128 stands for zero in the data rows.
Some points:
[151 113 112 134 159 151 173 103 117 111 140  95 153 128 178 166 123 195
 180 186 165 156 117 162 165 164 121 167 120 149 166 142]
[117 196 201 108 131 109 171 145 123 116 176 181 169 139 142 123 158 167
 100 174 124 134 154 151 102 162 134 195 156 192 153 161]
[135 146 106 157 127 139 143 162 122 141 121 139 162 157 129 148 128 181
 137 162 153 137 178 179 180 125 132 120 128 169 177 111]
[113 169 112 188 145 147 181 109 116 163 181 161 160 182 142 158 196 142
 120 132 154 153 141 150 126 168 174 119 143 138 155 160]
[175 137 136 115 108 164 105 139 156 149 164 107  90 176 170 128 137 164
 145 118 125 121 153 140 102 164 113 160 171 115 126 158]
[130 160 159 191 109 131 125 139 165 158 146 164 128 113 119 133 153 172
 132 135 163 160 166 121 148 173 188 194 123 128 171 130]
[165 207 127 123 178 134 163 114 119 108 139 164 123 150 144 166 128 159
 181 154 131 139 183 159 139 133 185 130 184 146 137 138]
[178 174 118 116 143 147 120 180 138 176 180 157 129 141 137 155 164 113
 186 139 102 127  99 154 160 177 118 144 135 183 127 120]
[158 109 161 139 125 140 138 149 125 154 168 179 118 168 174 152 134 134
 119 169 122 186 155 116 192 169 120 190 201 170 148 133]
[121 184 181 143 145 170 118 206 111 162 192 159 188 154 117 147 142 182
 161 129 161 118 141 112 199 164 166 182 147 144 120 146]
[149 142 108 156 145 126 163 169 121 173 162 137 153 166 190 159 117 129
 134 153 105 176 140 153 181 141 117 108 174 133 110 135]
[168 123 168 184 148 152 119 131 143 171 127 130 189 113 115 180 153 178
 131 167 149 190 137 126 141 195 113 109 194 158 140 180]
[149 178 156 165 152 131  96 175 126 115 156 170 135 103 148 103 175 134
 149 180 186 151 169 182 172 131 100 122 161 178 174 132]
[175 160 176 170 181 158 169 132 141 156 144 123 173 172 164 125 114 120
 179 112 149 117 123 156 175 170 204 167 169 129 130 164]
[135 115 128 101 129 138 125 163 125 154 168 179 126 167 123 133 176 174
 114 175 177 133 153 200 186 131 158 137 119 147 116 145]
[116 161 118 146 172 122 160 148 106 183 139 167 170 148 128 141 129 148
 166 183 148 174 141 104 130 120 152 185 169 184 183 193]
[152 151 164 134 142 172 146 137 220 168 196 188 126 119 130 122 137 186
 122 134 137 196 167 125 171 166 176 166 127 123 134 122]
[110 104 143 194 155 162 115 138 155 115 171 132 144 159 140 112 159 163
 131  94 187 189 152 132 138 162 150 158 154 158 152 159]
[141 167 175 159 172 158 169 116 184 129 124 137 179 216 162 123 135 120
 184 123 135 126 137 125 187 154 118 153 139 134 166 161]
[150 123 115 154 160 131 142 177 121 178 146 196 133 140 126 163 149 168
 161 138 137 125 142 189 184 141 179 144 184 137 158 123]
[113 162 139 144 185 155 174 131 191 131 136 118 140 130 117 166 177 151
 169 156 169  91 172 145 116 214 140 126 148 124 157 162]
[123 183 186 194 152 167 180 137 150 191 153 156 157 116 165 106 164 162
 134 174 157 157 184 179 163 125 162 172 131 118 126 163]
[135 173 126 118 163 130 108 183 130 140 100 164 125 175 145 173 176 172
 165 167 171 174 169 186 165 142 179 147 133 175 134 113]
[130 162 132 112 189 120 151 126 156 125 138 128 208 138 140 137 170 172
 175 174 162 172 165 152 159 118 179 132 126 152 164 145]
[148 154 181 151 165 159 140 177 164 133 143 198 163 168 194 151 116 153
 135 191 130 130 132 109 138 130 143 132 167 176 100 151]
[156 146 182 142 192 170 155 141 175 154 133 136 157 120 176 119 158 110
 114 111 138 171 146 177 131 161 111 178 163 120 146 144]
[173 145 200 140 146 142 178 140 179 194 102 137 171 156 174 168 112 128
 177 135 184 147 166 162 158 183 136 153 198 135 151 182]
[143 104 119 102 176 121 180 153 138 142 128 188 165 138 164 164 136 137
 142 153 178 139 129 172  93 131 147 132 145 111 175 161]
[148 161 191 135 146 136 132 150 130 166 167 141 157 151 159 159 177 157
 205 177 173 181 175 166 177 137 134 111 137 163 176 100]
[163 108 134 135 169 116 163 137 140 116 172 161 196 133 169 201 149 147
 164 130 142 113 157 118 145 164 128 150 171 123 157 117]
[122 126 157 144 135 162 116 146 133 181 124 187 111 182 120 145 181 180
 152 135 143 159 132 163 144 155 153 163 134 158 210 177]
[102 122 116 140 153 166 173 133 140 125 123 191 163 127 192 124 119 100
 178 176 119 127 137 156 127 149 153 163 145 158 162 162]
[114 180 138 183 139 157 114 158 168 149 162 157 166 123 189 168 127 186
 153 118 162 147 173 165 115 193 127 102 124 143 121 192]
[149 183 149 159 191 125 158 123 122 117 128 193 137 130 128 174 175 175
 172 168 179 181 159 175 156 135 172 119 137 163 160 169]
[165 147 110 174 129 130 124 163 169 184 179 122 155 178 165 119 180 140
 145 155 174 187 123 157 126 154 195 114 172 111 123 156]
[216 157 172 152 138 138 192 135 102 112 142 147 156 133 147 122 131 146
 101 179 139 162 144 116 144 141 128 181 102 198 148 156]
[186 157 108 175 144 103 124 132 187 148 182 181 160 153 137 182 140 149
 172 157 132 131 185 165 139 122 113 153 141 175 195 119]
[167 118 184 182 122 192 114 122  93 169 165 119 126 181 156 117 116 147
 142 138 121 133 146 131 115 168 124 142 157 130 139 132]
[132 172 164 156  94 154 139 146 119 128 130 172 130 111 141 147 165 159
 183 117 177 147 161 103 166 115 175 162 146 162 174 128]
[155 148 124 143 118 198 179 128 187 141 135 123 175 141 181 179 178 172
 188 139 164 175 184 165 126 181 147 151 169 174 158 165]
[126 177 154 108 108 135 129 176 128 128 177 106 131 199 142 177 176 160
 124 191 144 159 192 120 153 126 169 151 123 153 186 130]
[150 152 141 187 180 176 170 131 173 175 125 141 163 153 162 155 112 128
 180 158 139 161 124 153 119 162 145 165 138 128 157 167]
[182 125 188 160 143 180 185 133 167 141 167 131 148 157 177 140 135 171
 183 132 157 141 135 173 150 159 119 184 178 119 131 151]
[160 210 114 159 142 161 163 124 162 179 110 159 124 149 119 141 138 138
 169 143 137 120 144 146 108 157 137 151 140 109  92 159]
[162 105 170 143 186 169 165 136 157 196 175 134 148 187 114 124 124 114
 140 142 149 145 147 143 141 160 168 138 147 165 126 160]
[160 160 100  90 124 185 173 111 166 167 128 155 174 105 163 160 139 134
 162 124 151 170 165 155 167 107 126 114 148 151 185 171]
[149 163 165 153 155 170 105 146 190 175 147 134 170 111 142 176 143 145
 159 172 125 155 162 183 102 168 187 149 105 148 139 179]
[126 163 187 159 177 180 193 147 129 174 130 126 175 120 141 151 189 166
 132 145 167 135 175 114 121 141 162 153 146 102 169 153]
[162 142 122 143 113 150 171 162 197 130 174 158 114 150 146 102 160 140
 134 168 141  96 117  93 180 144 158 126 186 196 144 159]
[174 111 154 171 175 127 155 149 152 149 109 112 173 123 170 107 186 155
 171  97  98 115 205 135 128 162 198 164 154 160 153 171]
[178 117 166 150 111 115 154 159 136 126 173 139 162 114 162 127 119 153
 148 156 133 118 103 150 195 169 130 118 159 107 180 134]
[145 152 155 123 177 160 114 172 141 147 154 126 109 161 143 146 113 160
 116 175 157 173 113 118 105  98 176 139 201 148 151 111]
[160 152 152 164 167 157 179 158 161 145 152 162 116 179 161 199 121 121
 110 121 119 156 122 188 169 151 124 106 162 176 155 143]
[158 154 135 163 161 181 160 152 149 117 125 122 110 126 153 196 152 128
 149 200 149 109 149 159 188 150 200 132 122 143 186 177]
[181 103 172 153 142 112 173 195 135 119 159 138 121 161 109 162 130 121
 183 142 140 209 162 155 144 132 173 113 130 151 130 157]
[137 150 181 134 135 115 175 147 167 144 170 112 176 169 128 155 126 138
 162 152 153 103 104 177 114 104 134 161 164 198 152 149]
[168 185 185 140 129 112 110 140 156 144 121 187 134 191 148 133 134 161
 151 157 184 152 166 118 153 169 116 138 123 128 194 146]
[178 215 119 162 151 152 146 186 168 168 182 122 122 162 198 124 120 128
 108 113 124 163 110 151 154 160 154 173 181 136 154 169]
[167 155 118 181 107 211 136 154 144 150 181 150 185 167  91 136 159 126
 124 127 187 166 158 176 105 160 129 144 159 153 124 137]
[145 184 137 134 167 159 201 176 127 158 158 187 132 167 145 174 175 170
 184 138 145 186 138 177 165 131 173 122 113 163 159 124]
[167 139 133 115 170 147 132 164 124 138 145 111 145 139 107 179 116 162
 151 123 176 138 165 180 177 130 126 129 118 161 155 152]
[126 116 185 109 165 194 143 169 136  94 126 188 164 113 157 140 160 105
 171 156 120 165 128 126 139 129 147 158 151 135 161 156]
[147 110 136 126 144 122 133 149 158 110 155 177 117 154 155 150 186 167
 153 174 156 180 126 160 162 128 186 153 146 179 129 190]
[124 147 163 141 155 152 160 154 173 154 106 102 172 117 142 118 176 174
 122 139 167 182 157 128 154 185 182 177 121 150 152 125]
[131 175 152 144 140 146 112 116 154 128 142 122 198 179 161 190 180  94
 124 153 133 157 119 168 167 160 167 171 145 127 110 174]
[112 166 155 165 124 106 165 186 144 153 149 105  91 117 151 183 160 152
 143 120 175 167 166 129 166 140 118 131 119 156 161 137]
[166 117 150 128 134 157 146 151 147 175 171 158 135 144 183 141 109 107
 107 156 183 111 146 150 107 167 197 147 151 214 133  87]
[168 115 182 202 106 137 133 149 171 183 141 182 151 174 161 167 165 157
 137 140 110 132 106 141 128 128 122 130 128 142 142  97]
[179 148 137 157 166 176 152 174 169 179 130 128 161 184 151 129 178 172
 126 148 172 123 139 105 152 172 107 186 140 156 130 144]
[171 144 111 171 143 177 166 207 177 100 159 160 174 187 135 161 136 161
 131 172 100 136 158 190 170 143 127 148 169 143 163 136]
[102 143 140 185 120 132 139 183 168 137 162 168 118 149 113 128 151 112
 140 155 183 185 163 121 163 156 136 200 139 126 106 125]
[118 111 173 131 175 124 169 112 161 157 127 133 131 118 152 175 161 139
 167 169 115 111 130 182 159 129 141 157 209 154 158 160]
[126 171 171 149 168 152 137 109 173 171 118 138 170 124 111 128 159 166
 117 124 171 153 175 128 198  90 166 175 129 129 108 181]
[186 114 143 165 188 172 140 154 150 183 189 164 139 170 191 182 172 123
 144 131 134 115 162 124 134 123 153 181 130 125 125 202]
There is one direction along which these points spread out most. Take the direction at right angles to it along which they spread out most. Go by this last direction. How many in every 100 of the points above lie lower along it than each point below? Answers are rounded to whole numbers. More than half of the points above lie lower than the first one.
[113 162 139 144 185 155 174 131 191 131 136 118 140 130 117 166 177 151
 169 156 169  91 172 145 116 214 140 126 148 124 157 162] 95
[173 145 200 140 146 142 178 140 179 194 102 137 171 156 174 168 112 128
 177 135 184 147 166 162 158 183 136 153 198 135 151 182] 84
[149 163 165 153 155 170 105 146 190 175 147 134 170 111 142 176 143 145
 159 172 125 155 162 183 102 168 187 149 105 148 139 179] 88
[174 111 154 171 175 127 155 149 152 149 109 112 173 123 170 107 186 155
 171  97  98 115 205 135 128 162 198 164 154 160 153 171] 91
[126 163 187 159 177 180 193 147 129 174 130 126 175 120 141 151 189 166
 132 145 167 135 175 114 121 141 162 153 146 102 169 153] 99
[182 125 188 160 143 180 185 133 167 141 167 131 148 157 177 140 135 171
 183 132 157 141 135 173 150 159 119 184 178 119 131 151] 53
[114 180 138 183 139 157 114 158 168 149 162 157 166 123 189 168 127 186
 153 118 162 147 173 165 115 193 127 102 124 143 121 192] 81
[135 146 106 157 127 139 143 162 122 141 121 139 162 157 129 148 128 181
 137 162 153 137 178 179 180 125 132 120 128 169 177 111] 30
[143 104 119 102 176 121 180 153 138 142 128 188 165 138 164 164 136 137
 142 153 178 139 129 172  93 131 147 132 145 111 175 161] 57
[168 123 168 184 148 152 119 131 143 171 127 130 189 113 115 180 153 178
 131 167 149 190 137 126 141 195 113 109 194 158 140 180] 69
[132 172 164 156  94 154 139 146 119 128 130 172 130 111 141 147 165 159
 183 117 177 147 161 103 166 115 175 162 146 162 174 128] 72
[158 109 161 139 125 140 138 149 125 154 168 179 118 168 174 152 134 134
 119 169 122 186 155 116 192 169 120 190 201 170 148 133] 0
